In the rows, 128 means zero.
T: rows in a few groups, each row roughly a mix of its group's directions (one row in no group)
T (92 x 14)
[[ 92 168 132 102 165 199  98  99 144 122 109 117 145 158]
 [138 106 162 162 131 106  97 111 191 108 164 140 174  94]
 [102 130  76  94 136 132  84 164 127 158 154 118 171 176]
 [ 90 149 150 166 174  98  62 152 103 145 140 135 135 155]
 [109 160 132  87 146 200 146 100 110  91  89 115 147 147]
 [171 142 143 175 132  67 139 106 173 116 110  81 139 135]
 [130 174 154 124 145 143 171  76 134 113 118 124  54 132]
 [154 117 105 103 123  67 159 144  70 111 122 111  91 166]
 [167  92 144  96 103  80 148 146 135 100 198 142 124 127]
 [191 115 143 118  87 144 168 141 126 176 108 110  84 104]
 [149 117 107 182 106  62 153 144 159 140 142 145  77 131]
 [125 124 176 131 136  78 107 110 140 121 195 122 147  75]
 [121 102 145 151 134 107  77 145 166 105 160 137 203 119]
 [113 140 107 113 149  78  84 151 134 134 177 101 176 169]
 [ 93 162 139 124 134 203 145 132  89 125  73 136 103 127]
 [149  96 102 117 147 107  86 114  95 214 132 130 116 125]
 [139 117 113 135 123  68  96 150 141 169 172  99 184 113]
 [ 87 149 162 112 132 165 123 123 133 143 184 169  75  99]
 [172 140 122  91 133 145 182 110  95 126 110 128  73 175]
 [112 122 142 151 125 102  97 181  81 133 115 107 197 106]
 [136 163 107 124 117 196 169 127 140 123  63 105 133 153]
 [128 135 142  70 110 193 148 108 165  84 137 115 159 117]
 [186 125 111 104 112 169 179 131 137 104  91 120 150 176]
 [159 102 157 139 125 124 159  83 163  69 127 162  80 124]
 [ 90 135 111 111 127 214 123 150 101 129  82 151 128 145]
 [179  89 138 135 112  92 162  88 165  98 143 150  83 117]
 [159 149 113 138 106 156 195 116 133 134  74 119  74 137]
 [111 125 117 128 114 140 127 184  49 147  81 115 154 119]
 [109 138 146 194 111 109  95 160 196 148 142 126 126 104]
 [107 173  80  83 141 152 133 123 118 176 137 106  94 174]
 [151  92 131 147 129  58  97 154  98 177 163 140 116 119]
 [143 119 133 185 123  47 116 126 166 133 129 113  87 121]
 [130 169 156 142 115 141 165 143 185  72 142 130  93 163]
 [135  61  72 111  96 116 121 170  93 125  96 142 139 141]
 [143 104 132 153 152  64  99 128 128 141 167 163  76 161]
 [122 147  93  93 135 196 143  75 173 127 103 122 121 147]
 [184 136 149 106 131 143 146 135  91 180 113 117  67 157]
 [140 126 107 160  85 134 161 146 173 131  85 126  58 133]
 [115  90  97 133  85 135 134 166 134 139 118 166  50 127]
 [ 83 148 110  91 141 204 122 133  83 138 107 137 158 130]
 [160 120 105  99 101 192 176 145 134 118 102 152 100 168]
 [131 121 156  76 104 186 158 132 133 117 181 166 112 103]
 [133 123 145 123 134 170 154  84 161  75 115 167  73 143]
 [149 148 188 149 114 158 124 173  97 170  89 100 111 105]
 [100 186 126 120 137 155 146 140  67 168  93  94 106 125]
 [123 145 151 141 120 196 164 102 124 134  81 146  82  92]
 [167 100 144 143 124  33 135 131 118  99 152 112 134 124]
 [130  82  92  96 124 159 116 128 160  86 135 176 122 182]
 [181 125 139 105  86 166 189 129 123 143  93 108  96 107]
 [199 111 136 141 147  66 134 112 140 109 137 112 158 171]
 [120 165 118 127  99 199 172 130 154 124  74 107 113 123]
 [170 103 137 132 125  90 147  80 188 102 165 145  94 125]
 [143 103 139 125  97  87 131 130 139 104 134  87 192  68]
 [165 102 105 137  96  81 135 139 131 195 147 106 143  83]
 [187 116 149 136  98  86 166 158 136 142 155 131  68 138]
 [166 130 126 103  84 178 192 115 157 121  98 111 106 107]
 [134 171 145 107 125 207 150 112 168 123  99 109 103 151]
 [182 129 153 159 123  66 145 109 174 107 132  87 148 121]
 [179 139 139 128  90 156 187 134 144 147  96 112  72 124]
 [ 83 160 110 108 137 211 120 143 105 145  92 137 124 149]
 [159  69  80 140  85  94 139 164 131 121  89 132 107 147]
 [ 97 100 127 139 136  69 100 144 101  89 166 146 182 109]
 [116 100 151 124 132  71  95 158 104 100 187 142 171 115]
 [131 168 138 155 108 143 183 134 182  83 115 128  84 153]
 [183 118 166 147 132  63 136 110 168 112 175 123 118 130]
 [188 100 101 111  87 123 181 113 150 158 127 127  83 116]
 [113 164 172 122 158 156 122 149  53 112  91 115 137 149]
 [190  96 122 107  78 130 180 129 127 158 118 118 100  93]
 [162  95 111  88 131 157 142 143 103 125 148 183 103 187]
 [108  90 125  87 150 138  52 143 101 143 138 147 102 165]
 [ 68 134 103  96 133 189 109 142  78 142 108 140 153 114]
 [ 86 148 116 149 176  99  74 116  88 147 110 105 172 133]
 [121 148 122 175  96 118 167 136 205  87 129 133 104 126]
 [133  67  95 116  99 190 122 143 150 124 108 181 137 131]
 [ 83 132 145 127 158 134  49 132 149 135 164 129 176 127]
 [165 105 155  73 136 100 139 142  63 109 170 136 127 150]
 [ 79 165 126 111 147 202 121 140  98 114  91 137 121 159]
 [111 122 134 146 122 159  94 135 103 179  78 105 165  72]
 [ 76 157 135 107 150 162 104 117  92 133 124 107 193  91]
 [128  93 152 133  95  86 124 140 154 125 185 150  86  77]
 [102 148 149 136 131 219 137 104 148 122  93 156 107 110]
 [187  98 124 157 106  71 149 135 169 118 127 131  85 154]
 [148 130 120 131 129  37 120 145 111 152 165  85 151 128]
 [116 176 143 143 124 147 152 131  84 184  94  93 113  81]
 [102  88  77 101  88 170 132 170  95 133  92 150 120 123]
 [ 91 146 160 108 170 140  62 134 135 111 172 132 162 157]
 [181 136 142 163 144  64 135 103 158 113 118  86 157 148]
 [126 155 143 105 108 177 159 118 139 108 107  86 191  86]
 [184 124 110 131 103 153 181 136 160 113  88 127  98 176]
 [159 136 157 145 141  56 136  88 168 113 173 110 115 117]
 [151  82  86 103 112  72 128 169  88 114 133 127 136 169]
 [146  85 120 118 138  58  96 137 104 151 189 148 130 134]]
one row of each group, then the others: which group is each in?
[ 63 155 111 120 167 164  87 126  77 155 113 137 144 135]
<6>
[133 111 109 132 121  70  94 169 116 161 158 100 190 122]
<126>
[173  84 137 140  95  73 128 159 116 172 156 130 114  92]
<73>

[174  91 133 133 121  42 140 117 140  96 160 125 118 134]
<126>
[102 183 161 124 126 172 145 104 149 122 121  87 165  78]
<6>
[ 93 115 134 125 132 182 108 164  93  80  84 158 154 152]
<126>
[127 188 153 146 144 103 138  96 143 179 152  82 115  91]
<126>
[167 108 146  99 143  78 129 145  72 132 173 142 100 164]
<73>
[ 87 166 108  99 142 184 131 147  80 134  92 124 110 167]
<126>
[ 99 156 149 115 162 164 125 101 143  63 125 149 101 179]
<126>
[170  86 134 141 120  61 123 109 176 109 173 135 139 118]
<126>
[142  55  94 123  97 123 107 177 115 119 120 155 173 135]
<126>
